One vector is turned by the same rotation once a step. Each row is the vector after some number of steps, and that number follows the row.
The counts run from 0 to 158.
1, -12, -8, 8, -6, 3, -10, 2, -4, 15, 23, -22, -11, 0, 8, 13, 3, -6, 1, 23, 24, 1, 12, 19, 20, -5, -23, -30, -4, -1, -3, 5, 34, 4, -8, 0, 5, -39, -12, -2, -4, -14, 13, 7, -24, 0, -15, 18  42
3, -7, 0, -3, -4, 18, 2, 12, -4, 2, -12, -28, -2, 11, -18, -10, -16, -1, -40, 13, -15, -12, -6, 20, 3, -17, 26, -14, 0, -20, 6, 6, -3, 0, -11, 17, -8, 7, 28, -3, 16, -6, 21, -9, 19, 12, 13, 20  15
-17, 16, -7, 0, -17, 14, -13, -2, 10, 42, -2, -8, 9, -6, -3, 17, 22, 18, 5, -6, 28, -16, -13, 18, -10, 13, 19, -12, 8, -3, 1, 4, 12, -7, -9, -9, -10, -13, 6, -6, -12, 5, -7, -19, -5, 30, 2, 19  95
-8, -1, -10, 6, -6, 29, -27, 16, -11, 28, 0, -2, -13, 2, -2, -5, 12, 11, -5, 8, 13, -16, -4, 38, 2, 6, 17, 9, 17, -17, 25, -4, 3, -10, -18, 0, -5, -4, -9, -15, -6, 13, 6, -5, 23, 25, -16, 10  97
-6, 3, 3, 23, -8, 27, -11, -3, 8, 15, -12, -9, -14, -9, 0, -3, 1, 12, -13, 6, 26, -14, -18, 35, 9, -4, -8, -13, 13, -22, 9, 11, 17, 5, 8, 11, -31, -17, 1, -7, -10, 8, 33, -16, -1, -2, -22, 17  29
6, -1, -1, 3, 11, 17, -7, 15, -16, 3, -16, -17, -30, 5, 20, 3, -15, 5, -37, -5, -12, -2, -23, 14, 11, -2, 1, -9, -2, -20, 3, 0, 15, -14, 15, -12, -31, -24, -16, -4, 0, 8, 13, 8, 16, -15, -10, 12  145
-1, -7, 4, 16, 13, 23, -8, 24, -27, 4, -4, -13, 5, 29, -10, 19, 8, 0, -10, -6, -13, 14, 3, 21, 15, -5, 12, 5, 7, 6, 9, 4, 6, -21, -8, 22, -9, 12, 17, 2, 15, 20, -5, -26, 17, -6, -7, 22  3
-4, -10, 4, -9, -17, 3, 3, 25, -1, 9, -5, -16, -9, -2, 6, 44, 0, -1, -20, -21, -14, -3, -3, 11, -11, 11, -3, -4, 0, 23, -27, 1, -12, -12, -13, -6, -24, 8, 24, 10, 14, 30, 2, -17, 6, -17, 13, 18  70
-8, 21, 12, -12, -2, 1, 4, 12, -4, 18, -26, -25, -7, 9, 0, 12, 10, 5, -22, -12, -2, 0, -31, 8, 15, 6, 6, -6, -4, 8, 2, 5, 14, -2, 2, -27, -35, -2, 9, 6, -5, 20, 5, -14, 20, -7, 13, 13  77
-18, 10, 4, 14, 1, 22, -16, -11, 7, 22, -9, -16, -1, -12, 10, 4, 10, 16, -7, 3, 27, -13, -17, 10, 5, -7, 0, -20, 5, -9, 4, 14, 21, 2, 20, 3, -24, -21, -7, -11, -17, -3, 27, -2, -7, 8, -8, 22  30
0, -20, 6, -7, 7, -22, 4, 12, 12, 12, 13, -26, -12, 14, 9, 28, -7, -22, -31, -7, -15, 17, -1, 9, 13, 15, -12, -14, 11, 11, 6, 0, 5, 1, -34, 8, 1, -11, 15, 2, 7, 7, 23, 15, 0, -14, 9, 3  58
-9, -17, -10, 15, 6, 13, -18, 3, 7, 8, -8, -8, -22, 0, 13, -8, -4, 10, -25, 20, 8, -19, -12, 37, 3, -2, -1, -13, 18, -37, 13, 1, 8, 8, -7, 8, -16, -27, -16, -9, -3, 5, 26, 7, 2, -3, -16, 5  33
-5, 12, 4, 4, 7, 9, 3, -9, 3, 20, -8, -29, -12, -18, 18, 27, -3, 14, -30, -21, 1, -5, -31, -1, -4, 2, -4, -13, 3, 0, -16, -2, 17, -10, 8, -8, -34, -30, 11, 6, -12, 2, 10, -3, -10, -10, 13, 16  142
-10, 18, 10, -33, -25, 8, 11, 20, -5, 24, -8, -21, -2, -6, -2, 3, -10, -10, -21, -6, 3, -23, -19, 16, 11, 7, 15, -20, -13, 4, -1, 13, -6, -6, -10, -26, -7, -10, 23, -3, -5, 0, 5, -14, 15, 9, 9, 20  83
-19, 3, 5, -10, -24, 7, -5, 34, -10, 22, -12, 3, 6, 0, 1, 9, -14, 8, -16, -6, 2, -28, -10, 29, -2, 1, 20, -14, -18, -17, -8, 17, -23, -10, -9, -10, -6, -9, 17, 1, 6, 11, -11, -23, 12, 5, 2, 16  87
-17, -28, 6, 0, 19, -13, -20, 10, -11, 16, -11, -22, 2, 16, 22, 22, 8, -7, -24, -12, -8, 25, 10, -8, 11, 2, 1, -15, 0, 11, 12, 6, 2, -11, -2, -7, -8, -14, -9, -12, -2, 9, 11, 23, 3, -15, 5, 0  56
2, -20, -3, 0, -1, 3, -13, 2, 0, 21, 9, -26, -21, 1, 13, 29, 10, -19, -9, -1, -9, 21, 7, 11, 14, 21, -17, 1, 23, 26, 3, -5, 18, -1, -25, -4, -9, -7, -14, -11, -6, 10, 23, 21, 6, -6, -6, -2  54
-10, -6, -4, -10, -11, 0, -8, 33, -14, 14, -21, -2, 6, 9, 1, 3, -2, 13, -22, 6, 2, -22, -2, 26, -9, -7, 21, -18, -19, -16, -8, 13, -4, -5, 7, -22, -14, -14, 4, 1, 10, 17, -23, -20, 10, 13, 4, 11  86
-7, -10, -4, 18, -14, 26, -14, -1, 12, 14, -5, -3, -13, -16, 2, 2, -8, 11, -18, 1, 11, -25, -10, 42, -7, -1, -4, -6, 18, -24, -4, 7, -7, 7, -4, 19, -23, -9, 10, 1, -1, 14, 31, -12, -1, 1, -14, 16  28
-26, -14, 6, 4, -3, 8, -23, 12, -1, 34, 1, -6, 20, 13, 5, -1, 11, 2, -14, 9, 7, -5, 6, 20, 2, 0, 30, -25, 2, -24, 26, 14, -10, -5, -13, 11, 18, -9, 7, -16, -7, -13, 0, 7, 6, 19, 2, 5  104
10, 1, -6, -33, -5, 11, -3, 17, -9, 16, -10, -30, -13, 3, -4, 2, -8, 2, -33, -9, -17, -16, -10, 9, -4, 4, 18, -2, 6, 3, -1, -6, -5, -17, -16, -26, -16, -5, 7, -4, 6, 7, 11, 2, 30, 18, 21, 22  79
-1, -10, -9, 14, 0, 18, -8, 9, -6, -5, -10, -17, 3, 8, -16, 2, 1, 20, -21, 16, 11, -21, 0, 24, -4, -27, 9, -17, -14, -24, -7, 9, 16, 2, 10, 14, -18, -20, 14, 8, 16, 5, 0, -19, -9, 8, 8, 23  21
-9, -17, 12, -7, -6, -13, -9, 19, -5, 13, -8, -37, -8, 15, 14, 33, 7, -18, -17, 12, -15, 24, 6, -6, 15, -1, -11, -15, -9, 31, -3, 11, 23, -1, 0, -19, -12, -9, -6, -1, -1, 7, 0, 13, 4, -15, -1, 2  60
-23, -10, 5, 20, 4, -3, -19, 1, 11, 14, -14, -9, -10, -1, 16, -2, -3, 12, -19, 9, 20, -14, -19, 29, 5, -5, 3, -26, 4, -30, 14, 12, 16, 11, 4, 5, -19, -29, -9, -10, -7, 4, 17, 7, -2, -9, -14, -4  34
6, -17, 4, -5, -5, -20, -1, 16, 5, 9, 1, -30, -15, 15, 4, 29, 9, -25, -20, 7, -8, 22, -4, 9, 18, 6, -18, -11, 7, 23, 1, 5, 28, 11, -22, -10, -12, -10, 3, 7, 8, 9, 11, 12, 3, -16, 2, -2  59
-11, -28, -9, 8, -3, -3, -26, 10, -1, 9, 1, -14, -18, 4, 18, 3, -2, 5, -19, 26, 9, -5, 7, 26, 5, -14, -4, -24, -1, -24, 7, 4, 21, 4, 0, -2, -5, -40, -22, -6, -2, -3, 7, 17, -10, 4, -16, 4  38
1, -25, 8, -6, 2, 24, -12, -6, -1, 4, 0, -50, 3, -5, 4, 17, -4, -13, -22, 15, -24, 12, 14, 2, 5, -12, 3, -9, 4, 8, 6, 6, 4, 5, -4, 7, -6, -9, 20, -9, -1, -18, 20, 14, 8, -2, 18, 16  126
-6, -3, 11, 7, 3, 9, -2, -3, 5, 14, -9, -25, 5, 10, -12, 17, -1, 8, -34, -8, -10, -2, -17, 12, -8, -5, 31, -6, 10, -5, 7, 6, -6, 0, -20, 21, -15, 11, 30, 4, 13, 7, 13, -12, 15, 11, 22, 12  10
1, 10, 10, 12, 19, 15, 3, 0, 0, 0, -14, -20, -19, -2, 12, 18, -5, 13, -24, -21, 0, -6, -28, 14, 13, 4, -13, -11, 0, -9, -5, -1, 18, -4, 9, 6, -32, -28, 7, 8, 2, 13, 17, -10, 1, -23, 2, 17  141
-7, -25, 5, 5, 14, -3, -18, 15, -9, 8, -7, -28, -14, 15, 16, 22, 13, -14, -11, 4, -11, 31, 5, 6, 22, 2, -12, -5, 14, 17, 17, -2, 26, -7, -3, -9, -15, -10, -21, -8, -8, 9, 12, 19, 5, -13, -6, 6  55
-18, -23, 0, 27, 23, 14, -30, -5, 5, 11, -4, -21, 24, 7, -1, 31, 25, 10, -4, 0, 4, 13, 20, 11, -5, -8, 3, -8, 11, -9, 11, 6, 9, -2, -7, 30, -9, -15, 14, -4, 3, 11, -3, 2, -13, 1, 13, 13  116
-20, -31, 10, 27, 4, 12, -25, -8, 18, 15, 1, -15, 15, -1, 4, 37, 11, 2, -4, 3, -7, 9, 16, 11, -11, 2, 0, 0, 19, -1, 1, 4, -6, 5, -20, 30, -9, -1, 27, -7, -1, 7, 7, 3, -6, -8, 8, 8  117
-6, -24, -3, 16, 4, 15, -16, 13, -10, 14, 16, -14, 10, 18, -11, 6, 13, -12, 1, 15, 7, 2, 26, 30, 12, -4, 4, -11, 3, -11, 18, 9, 5, -2, -27, 31, 18, -17, 11, -5, 7, -9, 3, -6, -5, 8, -2, 15  110
-6, 11, -12, -8, -18, 14, -12, 16, -12, 26, -3, -9, 6, 4, -9, 15, 17, 17, -3, 7, 24, -23, -3, 18, -2, 0, 10, -5, -13, -7, -9, 2, 17, -12, 1, -19, -17, -19, -3, 4, 0, 11, -21, -24, -4, 32, 6, 25  90
7, 3, 5, 4, 6, 26, 0, -1, -7, -3, 0, -34, -11, -8, 1, 25, 1, 9, -13, 0, -3, -3, -8, 2, 4, -10, -22, -8, -5, 8, -21, -3, 30, -6, 15, 3, -36, -32, 11, 5, -4, 4, 4, -7, -16, -9, 11, 27  137
-13, -31, -7, 6, -10, 3, -24, 8, -10, 21, 10, -14, -1, -4, 20, 21, 6, -1, -4, 20, 15, 5, 25, 6, 2, -4, -12, -22, -4, 2, -13, 6, 22, -5, 3, -1, -4, -39, -24, -6, -7, -5, -2, 16, -27, 4, -10, 12  43
1, -5, 8, 13, 13, 23, -16, 14, -21, 12, -23, -23, 4, 25, -14, 7, 12, 11, -21, 2, -12, 10, -8, 10, 8, -16, 24, 9, 6, 8, 17, 7, 18, -6, 4, 9, -29, 14, 7, -8, 5, 21, 0, -13, 26, 4, -1, 16  8
-14, -32, -3, 12, 1, 7, -21, 10, -9, 12, 14, 6, -3, -5, 18, 21, -11, -11, -8, -6, 3, 2, 19, 30, 15, 5, -18, -19, 7, -7, 2, 5, -8, -14, -12, 23, 7, -28, -3, -9, 0, 0, 22, 7, -15, -19, -14, 11  45
5, -21, 4, -10, 14, -14, 4, 29, -10, -7, 8, -23, -5, 24, -5, 22, -2, -17, -26, -4, -15, 14, 15, 10, 17, 4, -13, -17, -8, 7, 0, -1, 11, -8, -22, 4, -1, -19, 14, 11, 26, 13, 8, -1, -2, -20, 11, 12  63
-5, -19, 17, 28, -6, 19, -18, -6, 18, 14, 1, -22, -2, -2, -1, 32, 11, -15, 5, 8, -5, 13, 6, 23, 2, 9, -7, 9, 26, 6, 9, 6, 4, 11, -21, 32, -14, 9, 25, -11, -6, 7, 17, -2, 7, -11, -4, 9  118
-7, -7, 11, -4, -4, 25, -10, 7, -9, 15, -19, -29, 7, 8, -9, 1, -9, 5, -35, 8, -15, -9, -8, 5, 0, -23, 39, -14, -2, -10, 7, 19, -2, -7, 9, 9, -12, 10, 26, -14, 2, -9, 9, -2, 20, 14, 11, 17  14
